In the rows, 128 means zero.
One turn moves each row of this set onto another row. After a few examples, where does it send each row asked below?
J755: [122 159 112 125 124 139 119 133 110 151 120 120 135 119 141  89 139 114
 133 108 117 152 123 157 159 148 162 161 119 122 139]
J934: [124 151 129 149 116 132 118 124 159 124 131 118 106 159 112 134 129 136
 121 117 114 160 155 105 153 142 131 128 170 145 174]
J386: [120 120 132 147 114 125  82 134 128 120 147 119 106 151 112 121 137 146
 116 117 103 129 153  89 173 126 120 116 120  94 139]
J569: [142  98 135 156  89 141 127 128 128 166 117 146 113 102 106 129 150 115
  98 140 126 147 101 129 126 151 138 142 126 123 103]
J453: [123 117 109 138 102 153 118 123 114 148 123 116 123 157 145  98  99 115
  91 140 123 123 139 129 166 120 162 147 107 104 129]
J983: [114 149 119 148 118 125 103 142 150 137 112  95 108 151 128 109 116 141
 113 161 106 127 166  89 147 146  91 123 109 136 160]
J459: [146  78 144 156 120 153 128 149 122 150 124 135 119 115 118 125 161 109
 112 169 116 145 128 137 127 139 127 143 111 118 118]
J326: [100 138 102 107 138 126 111 123 152 118 134 128 100 109 150 134 100 143
 122 145 125 138 134 108 163 146 146 155 100 101 164]
J691: [108 105 138 126  96 136 139 110 141 130 121 114 146 125 146 141 134 128
 146 116  92 119 123 167 118 161 116 124 155  97 174]
J286: [148 109 149 123  96 121 124  80 154 150 131 134 153 135 129 147 149 130
 109 148  92 142 114 109 136 151 139 103 127 145 115]
J69: [141 101 136 142  98 120 118 124 125 169  87 144 120 118 104 132 148 126
 124 153 106 156 109 125 138 154 136 137 114 133  91]
J957: [116 116 134 110  94 120 129 138 130  97  90 115 103 160 158 145 124 147
 150 159 108 151 118 108 126 129 111 158 152 121 135]
J97: [138 148 138 125 118 157 139 113 109 155 151 105 115 114 130  78 105 135
 108 124 129 135 120 133 145 136 130 132 105  84 133]
J33: [117 144 136 148 119 171 101  97 107 132 111 107 100 129 121 139  95 135
 125 118  79 139 143 133 140 132 132 146 120  96 175]
J536: [117 116 143 122 109 110 140 147 136 132 101 111  84 139 164 139 120 148
 177 135 110 148  98 122 123 145 142 154 135 123 139]
J813: [109 105 128 130 108 131 134 160 128 133  87 101 118 129 159 162 110 138
 158 145 127 178  99 112 134 141 126 142 129 114 159]
J468: [158  95 150 142 125 131 120 121 141 140 129 117 142 134 174 135 145 147
 103 129  97 149 129  86 130 132 132  98 121 135 122]
J521: [126 110 143 112  97 107 142 124 131 120  77 121 116 152 168 133 128 148
 166 136  95 144  95 122 135 151 131 134 146 128 152]
J525: [ 97 120 138 131 111 155 137 113 125 136 156 109 145 131 154 158 149 111
 153 122  92 146 103 137 113 150 125 124 127  95 171]
J969: [121 113 139 112 108 117 160 127 130 128  82 100 114 133 135 133 116 145
 166 150 104 154  89 127 130 144  98 136 131 104 155]
J169: [145 118 151 126  93 118  93 112 150 137 129 113 152 140 146 144 151 138
 114 149  84 139 127 102 131 135 134 111 117 163 113]
J366: [145 104 146 138  92 125 145  98 136 145 116 132 149 140 132 129 138 152
 101 155  96 147 125  87 118 129 119 105 108 140  98]
J880: [158 101 136 159  95 139 116 132 137 168 107 134 113 122 120 130 158 115
 142 151 127 150 123 105 122 113 132 154 115 153 109]
J981: [133 136 128 150 131 111 108 137 148  97 135 160 129 133 135 100 114 126
 138 137 127 159 131 125 162 142 143 163 125 145 150]
J872: [140  95 127 145  92 131 140 118 124 159 115 143 139 116  99 122 161 132
 122 163 112 136 114 115 130 136 110 125  91 128 104]
J648: [111 132 127 127 132 127 103 146 155 119 134 130 113 144  92 108 120 148
 119 118 112 136 148  80 162 144 117 110 111 139 163]
J567: [ 99 132 111 103 129 133 134 150 146 116 128 143 121 132 128  89  93 131
 125 138 131 136 123 117 155 147 148 153  92 133 162]
J403: [117 137 114 158  99 163 116  91 128 148 113  89 135 119 129 119 117 163
 130 107 125 119 139 111 147 126 117 114 105 111 180]
J222: [144 111 124 141 115 129 106  88 160 156 113 115 151 139 141 166 132 137
 118 137  94 127 143 101 129 134 119 104 131 139 109]
J9: [123 135 123 125 122 171 134 124 110 158 120 119 133 142 115  80  96 119
 105 115 112 128 125 141 146 131 155 140  90 128 146]
J99: [104 119 130 151 109 164 107  97 114 119 121 102 108 144  99  95 134 130
 123  94 113 140 131 115 142 119 135 112 119 110 175]
J297: [119 138 122 155 121 161 127 101 133 161 116 104 118 132 117 123 146 140
 129  86 103 138 165 132 134 130 169 131 133 136 148]
J863: [ 85 121 103 125 118 133 114 129 138 102 116 119 114 151 141  78 111 119
 120 138 141 149 126 107 149 133 153 139 100 129 152]
J840: [151 103 137 142 123 126 116 118 125 151 126 151 118 110 107 132 128 114
 140 157 120 149 103 136 137 136 128 154 115 107  83]
J148: [123 145 116 121 143 121 101 131 139 140 141 137 105 131 118 127 114 153
 122 133 109 141 165 107 162 153 114  99 109 140 178]
J356: [114 130 130 128 108 137 144 130 138 151 128 139 109 125 148 135 147  97
 164 122 108 143 115 138 104 157 100 146 157  94 164]
J153: [ 96 122 127 111 112 132 171 106 142 141 112 104 127 135 146 138 139 125
 154 139  87 129 101 132 106 162 103 119 128  92 161]
J226: [112 142 138 140 119 172 118 113 115 139 109 108 112 143  95 113 114 148
 130  85  85 131 141 114 138 130 126 118 114 125 182]
J355: [ 87 142 133 144 112 132 128 132 132 113 144 130 110 133 127  93  92 127
 142 163 124 154 135 101 130 138 128 160  89 109 133]
J178: [144 106 144 138  95 134 109  98 154 141 137 144 171 112 152 121 151 117
 113 120 109 150 140 102 110 130 128 117 127 128 114]
J273: [132 146 127 122 134 161 130 121  96 165 125 130 106 134 120 106  81 126
 115 132 112 151 148 153 138 138 149 133  99 121 147]
J397: [136 128 143  94 105 121 129 133 148 144  95  93 131 132 176 139 124 135
 172 130 114 156 123 126 122 127 121 141 148 124 161]
J868: [ 96 102 141 115  94 134 162 109 138 133 112 127 120 131 125 137 159 125
 156 131  98 129 119 154 114 163 130 134 153  93 154]
J568: [111 116 118 110  92 152 139 101 116 131 122 122 128 119 153 136 168 132
 138 111 111 111 108 151 120 141 120 135 146  81 151]

J813 moves to J459
J169 moves to J536
Now these:
J326 moves to J453
J226 moves to J648
J840 moves to J568
J521 moves to J69
J355 moves to J97
J153 moves to J366
J863 moves to J273
J397 moves to J880
J934 moves to J981

